One turn moves each row of this set onto another row. After a few examples, where does it send each row asked below?
K628: +2.71 -0.16 +0.73 -0.58 +0.23 +3.02 -0.21 +2.46 -0.24 +0.00 -2.77 -2.73 -0.35 +1.95 +0.74 +1.09 +1.94 +0.16 +0.86 -1.24 +1.95 -0.92 -2.12 +1.07 -1.25 -2.54 +1.57 +1.81 +2.46 +0.37 +2.47 -3.69 +1.30 -1.91 +0.95 +3.93 -0.57 -3.15 +0.60 +0.01 +0.73 +3.17
K866: +0.23 -1.63 -1.63 +1.83 +1.69 -0.50 -0.52 +1.48 +1.13 +3.23 +1.07 -4.49 -1.61 +3.66 +0.99 +0.50 +1.22 -1.19 +2.12 +2.12 +0.92 +0.48 -2.14 -0.86 -3.13 -2.17 +1.92 +4.39 +0.41 +0.56 -1.01 -0.11 +1.34 -0.57 +0.67 +1.26 -0.28 -0.04 +0.56 +1.15 +0.54 +0.82
K411: +1.21 -2.22 +0.69 +0.72 +2.34 +4.09 +0.51 +1.59 -0.81 +2.85 +0.49 -0.61 -2.27 +1.57 +1.84 -0.05 +0.89 -3.10 +2.59 -2.50 -1.09 +0.59 +1.53 +2.30 -1.51 -1.09 -0.48 +3.67 +0.33 +0.94 +0.75 -0.93 +2.55 -0.73 +0.88 +0.37 -2.28 -3.28 +1.21 +1.30 +2.84 +0.93
K23: -1.26 -1.38 -1.75 +0.18 +0.92 +1.76 +2.20 +1.92 +2.93 +3.94 -0.72 -1.14 +0.21 +4.32 +1.41 +0.40 +2.62 -2.28 +3.48 -2.62 -1.47 +0.22 +1.72 +2.03 -1.82 +0.40 -1.81 -0.01 +0.85 +1.16 +1.54 +1.36 +1.02 +0.25 +0.54 +2.70 -1.30 +0.21 -0.30 +0.80 +2.56 +1.05
K336: -0.70 -3.39 +0.42 +3.95 +2.27 +1.46 -1.39 +0.93 +1.83 +2.36 +1.46 -3.61 -1.88 +2.21 +0.81 -1.59 +2.93 +0.22 +4.60 -1.52 -0.70 -0.19 -0.09 +0.90 -5.38 +0.94 +1.57 +0.74 -1.16 +0.72 +1.18 +1.46 +2.01 -1.91 +0.93 +1.67 +0.68 -0.88 +1.78 +0.89 +0.51 +0.97
K976: +0.87 -2.62 +1.48 +2.23 +0.14 +1.96 +0.00 +3.46 -1.08 +1.90 -0.60 -2.84 -4.11 +2.41 +1.75 +0.51 +1.74 +1.64 -0.19 -3.03 +1.10 -0.60 +1.52 -0.42 -2.57 +0.06 -0.09 -1.03 +2.51 -1.84 +0.26 -0.68 +0.37 -3.09 +0.43 +0.36 +2.30 -2.23 +0.56 +3.36 +2.92 +0.27
K543: -0.28 -2.59 -2.88 -0.46 +2.59 +5.09 +0.57 +4.36 -0.17 +0.75 -0.56 -0.27 +0.13 +1.29 +0.18 -2.08 +1.96 -1.18 +0.89 -0.90 -0.03 -0.43 -1.75 +1.61 -1.82 -0.37 -0.25 -0.14 -1.60 +0.40 +0.53 -1.25 +1.02 -1.24 -0.61 +2.04 -2.05 -2.41 +2.56 +1.37 +2.47 +0.42
K379: -0.26 -1.00 -2.45 +3.52 +1.12 +0.77 -1.50 +3.41 +0.42 +1.71 -1.45 -1.67 -3.86 +2.55 +2.45 +2.06 +1.14 +1.99 +1.32 -1.00 -1.76 -0.41 -0.59 -0.19 -0.95 +1.47 -1.02 -1.06 -0.11 -1.47 -1.29 +0.38 +0.48 -0.71 -1.39 +1.05 +1.75 -0.63 +0.52 +0.20 +3.27 +1.40
K241: +0.52 -2.19 +0.92 +3.02 +0.87 +2.32 -0.46 +3.12 -1.61 +0.69 -1.06 -3.46 -3.30 +2.08 +1.16 +0.21 +1.40 +2.67 -0.68 -3.49 +1.13 -2.34 +0.55 -0.11 -2.10 +0.91 +0.84 +0.30 -0.08 -1.80 +1.16 -0.70 +2.30 -2.87 +0.94 +0.92 +1.64 -2.94 +0.67 +0.73 +3.23 +3.18
K853: +0.66 -1.54 +0.68 +3.69 -0.51 +1.50 +0.65 +4.07 -2.00 -0.29 -2.10 -1.39 -3.64 +0.86 +2.19 +0.70 +2.23 +1.68 +0.77 -2.41 +0.48 -2.26 +0.55 +1.11 -2.17 +1.07 +2.50 -1.33 +1.02 -1.03 +1.33 -0.10 +2.04 -2.63 -0.25 +1.51 +0.44 -2.16 -0.35 +2.64 +1.71 +1.49
K337: +2.99 -3.64 +0.36 +3.28 +0.54 +2.10 -1.04 +4.19 +0.46 +1.97 -1.70 -2.41 -2.60 +2.94 +0.63 -1.69 -0.43 -0.33 -0.37 +0.05 +0.23 -1.40 -0.65 +1.08 -1.32 -3.01 +0.23 +1.70 +0.52 -2.27 +0.75 +0.83 +2.09 -1.95 +1.71 +1.78 -0.06 -4.39 +1.34 +1.84 -1.47 +1.19
K836: +0.37 -1.64 -1.88 +1.64 -0.35 +2.95 -0.34 +1.71 +1.23 +1.87 +0.97 -1.39 -0.65 +2.77 -1.96 -1.17 +2.08 +0.89 +4.18 -2.89 +0.72 -0.32 -0.96 +2.23 +0.20 -1.99 -1.13 +1.13 -0.02 +1.94 +2.09 -0.40 -1.08 +0.45 +1.25 +3.57 -1.65 -0.23 +1.87 -1.05 +2.72 +2.23
K782: +0.79 -1.02 +0.53 +2.15 +2.16 +1.97 -0.36 +1.85 +1.91 +1.41 +0.08 -4.51 -3.05 +3.21 +0.21 +1.90 +1.21 -1.41 +3.31 +3.58 -0.43 +0.64 -3.98 +0.03 -3.04 -1.48 -0.14 +1.69 +2.25 +1.30 +0.94 -1.02 +0.16 +0.02 +0.81 +2.35 +0.29 -0.57 -0.18 -0.26 +0.85 -0.51
K496: +1.34 -2.60 +1.00 +2.45 +0.43 +2.29 -0.49 +2.63 +1.74 -0.84 -2.66 -3.91 -1.70 +2.42 +1.09 +2.17 +0.57 -2.82 +1.74 +0.21 -0.20 -2.00 -1.04 +0.50 -2.00 -1.62 +1.40 +0.69 +1.01 -0.53 -0.01 -3.18 -0.14 -0.76 -1.36 +3.24 +0.13 -4.10 -0.62 +1.42 +0.43 -0.76
K896: +3.19 -3.49 -0.45 +3.05 +0.91 +1.38 -1.85 +2.86 +0.21 +2.65 -2.00 -2.76 -1.74 +4.22 +0.70 -1.18 +0.54 -0.44 -0.03 +0.70 +0.02 -0.79 -0.90 +0.69 -1.66 -3.47 +0.70 +2.71 +0.29 -1.95 -0.08 -0.65 +0.82 -2.24 +0.95 +1.49 +0.09 -3.83 +1.16 +1.55 -1.99 +0.68
K254: +0.36 -1.97 -1.70 +3.13 -1.48 +1.59 -1.05 +3.22 +0.58 +2.99 -0.21 -1.59 -2.36 +5.28 -0.83 -1.45 +2.02 +1.00 +2.17 -0.81 -1.08 +1.36 -0.35 +1.54 +0.05 -2.46 -1.66 +4.13 -0.14 +1.22 +1.32 +0.88 +0.97 +0.61 +2.37 +1.13 -0.92 +0.24 -0.58 -0.06 +0.95 +2.15
K803: +2.83 -0.39 -1.48 -0.88 +1.85 +2.56 -0.24 +3.53 +1.16 +2.69 -2.74 -2.80 +0.10 +4.04 +2.88 +1.80 +1.51 -1.11 +0.05 -0.51 -1.09 -1.05 -0.02 +0.92 -2.29 +0.07 -0.01 +1.64 +1.55 -2.95 +1.15 -1.16 +2.27 -2.29 +1.37 +2.70 +0.30 -1.98 -0.06 +3.32 -0.25 +2.43
K109: +0.34 -3.26 +1.67 +3.15 -1.18 +3.72 +0.44 +4.39 -0.78 +0.15 -1.40 -1.75 -4.00 +1.38 -0.14 -0.05 +1.43 +1.64 +0.04 -2.57 +0.03 -1.97 -0.87 +0.07 -1.85 -0.98 +0.78 -0.59 +2.53 -0.96 +0.48 +1.37 +1.61 -3.22 +1.24 +1.23 +2.44 -2.80 -0.49 +2.13 +1.65 +1.13
K851: -2.24 -0.39 -2.14 +0.03 +0.09 +1.62 +2.48 +1.83 +2.24 +2.84 -1.31 -1.09 -0.18 +5.21 +2.49 +1.81 +2.78 -1.78 +2.37 -2.30 -2.24 +0.93 +0.82 +0.72 -1.01 -0.04 -0.55 +1.18 +1.03 +1.07 +1.02 +0.41 +0.55 +0.16 -0.48 +2.22 -0.34 +0.37 +0.60 +1.34 +2.61 +1.50
K807: -0.50 -2.21 -1.65 +2.55 +1.17 +0.74 -0.07 +3.05 +1.97 +1.61 -0.95 -2.87 -1.28 +3.82 -0.19 +0.79 +1.45 -2.02 +4.13 -1.12 -2.26 -0.65 +0.86 +2.19 -0.89 +1.02 -2.16 -0.64 +0.07 +1.69 +1.48 +1.27 -0.92 +1.10 -1.71 +3.09 -1.01 -0.26 -0.26 -0.07 +2.30 -0.72
K775: +2.67 -0.80 +1.78 +0.26 +0.59 +3.05 -0.20 +2.54 -0.69 +0.08 -1.78 -3.60 -1.37 +1.71 -0.09 +0.54 +0.62 -0.12 +0.14 -2.29 +2.13 -1.52 -0.97 +0.95 -0.56 -2.15 +0.68 +1.80 +2.34 -0.37 +2.83 -2.72 +1.91 -1.59 +1.40 +3.74 -0.10 -3.83 +0.90 +0.05 +2.18 +3.42
K626: +1.71 -1.68 -1.45 +2.46 +1.84 +1.51 -0.41 +2.30 -0.21 +3.91 +0.34 -1.91 -0.62 +0.15 +1.25 -0.67 +3.86 +0.85 +4.51 -1.13 -0.84 -1.39 -1.73 +1.18 -4.28 -0.07 +0.82 -0.80 +0.77 +0.56 +0.77 +2.46 +2.30 -1.22 +1.58 +2.07 +0.51 +1.44 +1.19 +2.09 +1.25 +2.26
K862: -3.77 -1.37 -0.72 +1.66 -1.31 +2.11 +1.87 +2.19 +1.72 +0.21 -1.02 -0.53 -2.50 +2.92 +2.27 +2.05 +2.30 +0.17 +0.56 -2.66 -0.82 +0.81 -0.19 -0.48 -0.81 -0.04 +1.69 +1.00 +2.33 +0.57 -0.05 +0.74 +0.96 -1.96 -0.86 +1.33 +1.76 -1.02 -0.36 +2.32 +3.17 +1.43
K230: +0.96 -2.43 +1.16 +2.73 +1.39 +1.31 -0.09 +3.42 +0.87 -0.93 -2.96 -3.24 -2.52 +2.10 +1.36 +1.03 +0.53 -2.52 +1.41 -0.77 +0.66 -1.72 -0.22 +1.38 -1.71 -0.71 +1.97 +0.08 +0.36 -1.08 -0.14 -2.53 +0.55 -0.75 -1.98 +3.69 -0.12 -4.65 -0.16 +2.25 +0.79 -0.80
K989: +2.60 -0.34 -0.84 -1.04 +1.75 +1.92 +0.21 +4.26 +1.13 +2.23 -2.50 -2.35 -0.74 +3.44 +2.63 +0.84 +1.36 -0.79 -0.29 -1.01 +0.75 -0.88 +0.79 +1.44 -2.44 -0.37 -0.58 +0.49 +2.59 -3.40 +0.87 -0.58 +2.08 -2.09 +0.58 +2.93 +1.22 -2.51 +0.15 +4.25 +0.88 +1.60
K563: -0.45 -1.65 -2.52 +2.91 +0.23 -0.07 -0.10 +3.40 +1.97 +1.66 -1.55 -2.20 -2.37 +4.13 +1.20 +1.74 +1.38 -1.31 +3.55 -0.29 -3.08 -0.28 -0.16 +0.94 -0.69 -0.02 -1.59 -0.71 +0.23 +1.27 -0.57 +0.09 -0.55 +1.24 -2.04 +2.67 -0.40 +0.06 +0.14 -0.62 +2.13 -0.45
K908: +0.30 -1.18 +0.07 +4.02 -1.25 +1.36 -0.37 +3.73 -2.08 +1.48 -1.45 -1.59 -3.55 +2.83 +1.08 -0.07 +2.28 +2.72 -0.15 -0.79 -0.15 +0.71 -0.83 +0.29 -0.04 -0.43 -0.35 +2.11 +0.96 +1.29 +2.73 +0.72 +2.12 -0.94 +2.24 +0.11 -0.56 +0.37 -1.94 +1.04 +2.45 +2.84
K434: +0.68 -1.30 -0.10 +1.63 +0.98 +3.00 -0.43 +2.36 +0.23 +2.13 +0.90 -4.27 -1.72 +0.03 -0.94 -0.07 +4.75 -0.09 +3.43 -1.20 -0.39 -1.03 -2.17 +2.44 -3.09 +0.58 -0.55 +1.06 +3.94 +2.47 +1.48 +1.10 +0.68 -1.46 +1.31 +2.53 +1.58 +0.89 -0.25 +1.81 +2.97 +1.81
K202: +2.86 -1.64 -1.64 +1.51 -0.70 +3.45 -1.68 +4.78 +0.69 -0.79 +1.01 -1.47 -1.14 +1.88 +0.87 -0.15 -0.57 -0.54 +1.95 +1.16 -0.80 -0.96 +0.75 +2.46 -2.87 -0.94 -2.01 +0.22 +2.00 +1.52 +3.31 +0.26 +1.87 -1.25 -1.34 +1.72 -1.43 -1.79 +2.16 +0.43 +2.09 -0.25
K899: -1.22 -3.33 +1.56 +2.07 +0.96 +1.30 -1.14 +1.96 +0.31 +1.54 +1.44 -6.02 -1.52 +1.34 -0.52 -0.42 +3.27 -0.84 +3.54 -2.27 +0.77 +0.23 -0.90 -0.02 -3.53 +0.03 +1.11 +1.51 +1.07 +3.14 +1.40 +0.73 -0.66 -1.69 -0.77 +1.92 +1.21 +0.21 +1.35 +1.93 +2.18 -0.03
K537: +0.67 +0.94 -0.20 +0.25 +1.33 +2.29 +0.48 +2.13 +0.98 +1.57 -0.10 -2.04 -0.52 +1.49 +0.99 +1.87 +1.46 -0.20 +3.94 +1.38 +0.05 -0.17 -5.31 +0.37 -1.79 -1.74 +2.08 +1.60 +1.51 +0.74 +1.35 -0.70 -0.35 -1.08 +0.61 +3.24 -0.28 +0.98 +2.24 +0.48 -0.02 +1.19
K327: +0.12 -3.03 -2.17 +2.23 -0.33 +1.62 -1.11 +2.87 +1.06 +2.80 +0.47 -1.58 -1.78 +4.54 -1.72 -1.87 +2.04 +0.80 +4.08 -2.00 -0.09 +1.32 +0.53 +1.80 -0.38 -2.35 -1.30 +3.47 -0.50 +1.52 +1.36 +2.62 +0.84 +0.26 +1.43 +2.42 -1.42 -0.46 -0.20 +0.06 +0.51 +1.81
K674: -0.78 -2.23 +1.77 +4.08 -0.94 +2.50 -0.35 +0.96 +0.26 +1.57 +0.41 -0.28 -2.89 +2.92 +0.98 -0.83 +0.27 +2.50 +0.61 -2.10 -0.43 +0.68 -1.21 -1.34 -0.56 -1.51 -0.24 -1.35 +0.54 +0.26 +1.85 -1.97 -0.28 -2.02 +2.58 +0.64 +0.00 -0.59 +1.95 +0.08 +2.70 +0.99
K529: +1.39 -1.97 +0.25 -0.28 +1.46 +1.83 -1.81 +3.78 -0.72 +0.35 -0.41 -0.31 -0.49 +3.65 -0.97 -1.23 -0.07 -1.18 +2.94 -1.24 -0.52 +0.60 +0.46 +1.03 -2.81 -2.27 -1.40 +3.41 +1.00 +0.28 +0.02 +0.79 +3.18 -0.59 -2.12 +1.80 +1.33 -1.43 -1.49 +1.35 +3.47 -0.36
K999: -0.39 +0.35 -0.37 +1.42 +2.33 +1.35 +0.84 +0.66 +2.35 +3.05 -0.10 -2.23 -0.10 +3.44 +2.17 +0.08 +1.29 -1.67 +1.73 +1.58 -1.00 -1.02 -3.02 +1.56 -3.12 +0.57 +1.69 +3.65 +0.79 +0.11 +1.29 -0.89 +1.85 -1.77 +2.29 +1.60 -0.78 +0.91 +1.10 +0.86 +0.02 +2.01
K325: -0.32 -1.11 -0.97 +2.38 -1.03 +3.14 -0.16 +1.32 +1.24 +1.13 +0.42 -0.89 -1.38 +3.88 -1.20 -0.87 +1.53 +1.45 +3.30 -1.92 -0.81 +0.76 -1.63 +0.86 +0.36 -2.31 -0.47 +0.56 -0.10 +1.56 +2.39 -2.30 -0.36 +0.24 +2.25 +3.24 -1.70 -0.20 +1.98 -1.60 +2.12 +2.31

K836 goes to -> K807
K976 goes to -> K241
Now find these:
K254 goes to -> K851
K337 goes to -> K989
K999 goes to -> K537
K411 goes to -> K543
K434 goes to -> K899
K379 goes to -> K908
K496 goes to -> K896

